(in the rows, 128 means zero)
One turn moves every row onto another: examples first, then more rows asked
J497: [124 105 159  98 124  93 158 173 146 121 124 127 108 162 134 137 120 125]
J640: [134 107 111 141 114 150 152 126 141 146 107  77 142 134 132 123 171 157]
J428: [112 153 103 100 128 113 129 137 142 113  85 126 103 127 165 125 121 101]
J326: [ 79 153 157 144 109 131 132 137 129  99  97 110 106 116 154 137 148 116]
J31: [131 122 137  84 142 162  97 152 147 107 140 135 130 118  97 145 147 108]
J446: [148 159 119 132 128 155 125 135 125 166 113 124 127  91 127 117 139 173]
J768: [150 121 102  89 121 135 126  82 127 113 131  92 137 117 123 121 141 158]
J618: [ 96 119 113 106 135 109 163 104 147 148 115  75 156 132 121 128 118 134]
J944: [ 85 121 132 166 128  88 157 136 129 116 136 121 145 125 118 150 127 145]
J276: [136 145 137 124 152 149 119 125 147 175 139 140  93 148 123 102 160 129]
J245: [123 109 122 128 112 175 117 125 115 114 145 174 146 148 127 112 139 107]
J671: [116 116 115 151 156  92 154 102 146 116 146  99 150 119 123 145 135 152]
J65: [ 89 138 141  99 148 158 121 163 122 110 132 148 155 151 110 155 132 116]
J565: [101 148 121 127 139 121 170 113 147 106 128 129 146  81 112 103 103 121]
J736: [137 120 168 115 119 163 158 134 118 132 105 145 155 156 106 132 122 166]
J40: [120  96 156 134 105 157 135 139 158 140 146 116 140  79  98 115 137 112]
J802: [130 122 139 106 132  94 152 117 120 152 127 146 121 147 118  82 179 141]
J13: [116 115 127 128 113 147 197 121 150  92 141 154 116 115 110 112 138 141]
J650: [126 106 141  79 111 146 130 162 139 116 131 151 134 110 123 142 134  77]
J824: [130 157 112 113 125 140 115 121 124 177 129 139 164  86 119 133 131 143]
J524: [116 140 141 122 119 144  95 110 146 156  93 129  97 137 143  92 147 146]
J785: [114 122 142 129 110  98 172 166 130 105 150 121 135 118 129  77 145 119]
J476: [118 123 152  88  89 131 131 152 130 118 180 149 120 132 145 133 118 115]
J672: [107 140 118 120 128 102 161 119 142 144  99  72 125 154 102 132 150 124]
J832: [103 123 103 119 173 123 101 135 129 131 141 122 143 144 105 127  98 138]
J181: [162 122 122 117 120 133 166  80 111 138 104 109 148 119 130 136 111 147]
J871: [143 103 143 137 138 156 110 153  92 124 103 138 130 146 148 109 165 122]
J17: [152 116 124 112  75 127 136 104 140 114 152 118 143 102 103 150 144 108]
J112: [120 139 137 111 123 129 184 169 128 126 162 136 133 140 146  99 153  93]
J540: [116 157 138 125 116 159  90 134 140 139  90 148 110 156 128 135 141 127]
J232: [138 127 115 128  99 124 183 172 123 125 131 133 129 125 159 131 113 100]
J235: [139 141 129 118 136 164 156  84 104 167 124 111 124 132 132 127 127 164]
J374: [105 125 103 150 146 118 126 103 127 159 170 134 111 130 131 138 117 111]
J36: [134 173 156 105 143 117  99 114 108 154 133 123 114 113 132 148 149 127]
J152: [152 131 144 121 143 180 174 157 139 145 121 131 139 126 157 128 115 137]
J200: [139 151 133  99 134 106 154 137 112  95 132 108 144 143 139 113 188 150]
J478: [129 126 152 129 147 160  92 127 115 120 108 126 132 146 146 138 168  91]
J912: [101 114 170 159 114  90 149 109 143 118 104 113 142  98 125 116 136 137]
J968: [120 130 166 104 126 113 115 138 147 104 163 126 118 137 156 138  99 106]
J168: [122 119 133 146 131 101 187 135 143  89 123 155 118 134 101 108 141 125]

J181 -> J31
J235 -> J650
J13 -> J824
Where do these go?
J446 -> J476
J497 -> J640
J276 -> J232
J200 -> J736
J17 -> J832

One turn moves every row onto another: examples first, then more rows asked
J134: [115 120  82 137  98 140 137  94 101 135 125 103 126 184  91 157 106 116
 107]
J599: [ 66 134  86 157 158 117 132  85 106 123 101  95 107 188 104 117 101 117
 122]
J157: [150 139 135 122 139 120  87 134  92  86  97 147 142 128 117 119 101 125
 133]
J192: [132 122  74 125 104 119 127 125 130 116  94 118 125 108 118 125  71  72
 104]
J692: [118 143  40 150 113 104  98 140 149 128 128 115 136 106 130 129  98 124
 139]
J664: [134 120 102 150 124  91 112 119 109  64  75 133 131 118 134 108  69  93
 123]
J342: [ 69 133  73 145 159 111  95  52  98  96  95 127 118 149 107 106  83 138
 149]
J846: [115  81  99 154 106 103  85 123 144  88  65 114 132 136 143 116  77 108
 127]
J213: [139 130  73 141 129 118 119 156 140 125  66 119 133 112 131 115  69 104
 119]
J702: [ 63 132  79 151 132 145 126  65 106 127  85 104 101 145 112 120  81 103
 118]
J612: [ 80  94  84 128 159 111  90  66 140 124  90 105 126 170  98 112  73 140
 151]
J396: [146 127 137 134 118 126 135  97  90 113 112 124 151 176 108 158 107 129
 135]
J513: [113 165  73 157 146  69  89  95 106 100 104 121 148 133 122 119  80 176
 145]
J584: [117 115  74 144 129 111  78 104 159 128 106  80 180 124 125 145 119 143
 131]
J959: [112 156 122 146 165  91  90  92  91  81  61 126 108 145 117 119  87 135
 136]
J669: [115 142  34 161 109 140 114 113 147 134 108 100 130 111 109 138  77 143
 132]
J484: [136 147  54 147 128 124  85 102 125 119 111 116 173 112 116 149 112 169
 146]
J687: [ 95 121 104 126 114 145 120  99  90 153 109 130 118 191 117 147 120 118
 129]
J392: [124 143 109 133 124 108  91 108  80 108 143 139 168 158 116 124 110 168
 135]
J932: [119 101 149 135 110 119 123  95 134 130 121 105 138 170 119 150  97 121
 156]

J664 -> J342
J846 -> J612
J192 -> J702
Where do these go?
J599 -> J692
J513 -> J392

One turn moves every row onto another: examples first, then more rows asked
J855: [126 101 137 120 158 143 129 149 122 136 136 138  63 141 100]
J816: [137 116 131 105 107 147 151 172 124 124 130 138 136  95 122]
J158: [126 100 147 107 111 148 158 155 111 104 150 134 146 118 117]
J307: [125 127 133 120 108 122 135 143 124 141 120 153 132 152 216]
J28: [ 85  93 138 120 181 124 128 175 120 132 128 129 113 134 178]
J100: [105 107 143 156 163 155  96 117 126 153 139 109 127 169 153]
J815: [142 103 146 125 131  71 123 132 134 138 146 127  99 166 144]
J124: [126 116 145 141 121 137 137 100 127 139 143 147 146 167 199]
J368: [149 138 135 132 100 127 126 139 112 160 137  90  91 131 180]
J144: [105  93 142 113 129 146 137 159 121 119 133 151 152 139 102]
J770: [143  99 144 143 156 140 148 105 119 134 165 104 121 105 176]
J835: [116 144 133 137 116 137 159 141 131 169 129 118 113 154 200]
J947: [128 135 123 144 144 125  87 159 149 167 112 111 101 145 160]
J248: [102  91 125 125 123 134 135 120  91 203 132 126 107 142 153]
J426: [138  81 137 108 150 170 126 129  97 110 141 159  93 104 138]
J199: [116 108 135 111 109 147 113 146  80 136 127 126 120 130 210]
J121: [137  96 149 132 133 132  86 113 114 105 143 139 141 153 185]
J578: [151  93 128 101 116 156 131 132  92 137 135 156  75 102 133]
J904: [139 105 126 105 124 139 128 150 107 153 125 147  59 124 113]
J402: [150  96 112 118 132 115  98 134 131 158 115 160 125  95 182]
J101: [126 117 127 120 113 156 151 160 130 157 127 128 132 107  98]
J638: [129 108 136 123 120 138 131 148 141 141 133 143 143 132  83]
J54: [102 122 134 148 154 149 124 127 149 158 121 148 143 163 191]
J456: [138 145 132 151 139 121 132 133 168 155 125 130 121 158 183]
J675: [131  87 144 121 173 157 121 138 121 106 144 150  85 129 119]

J770 -> J402
J816 -> J101
Where do these go?
J578 -> J904
J947 -> J100
J54 -> J124

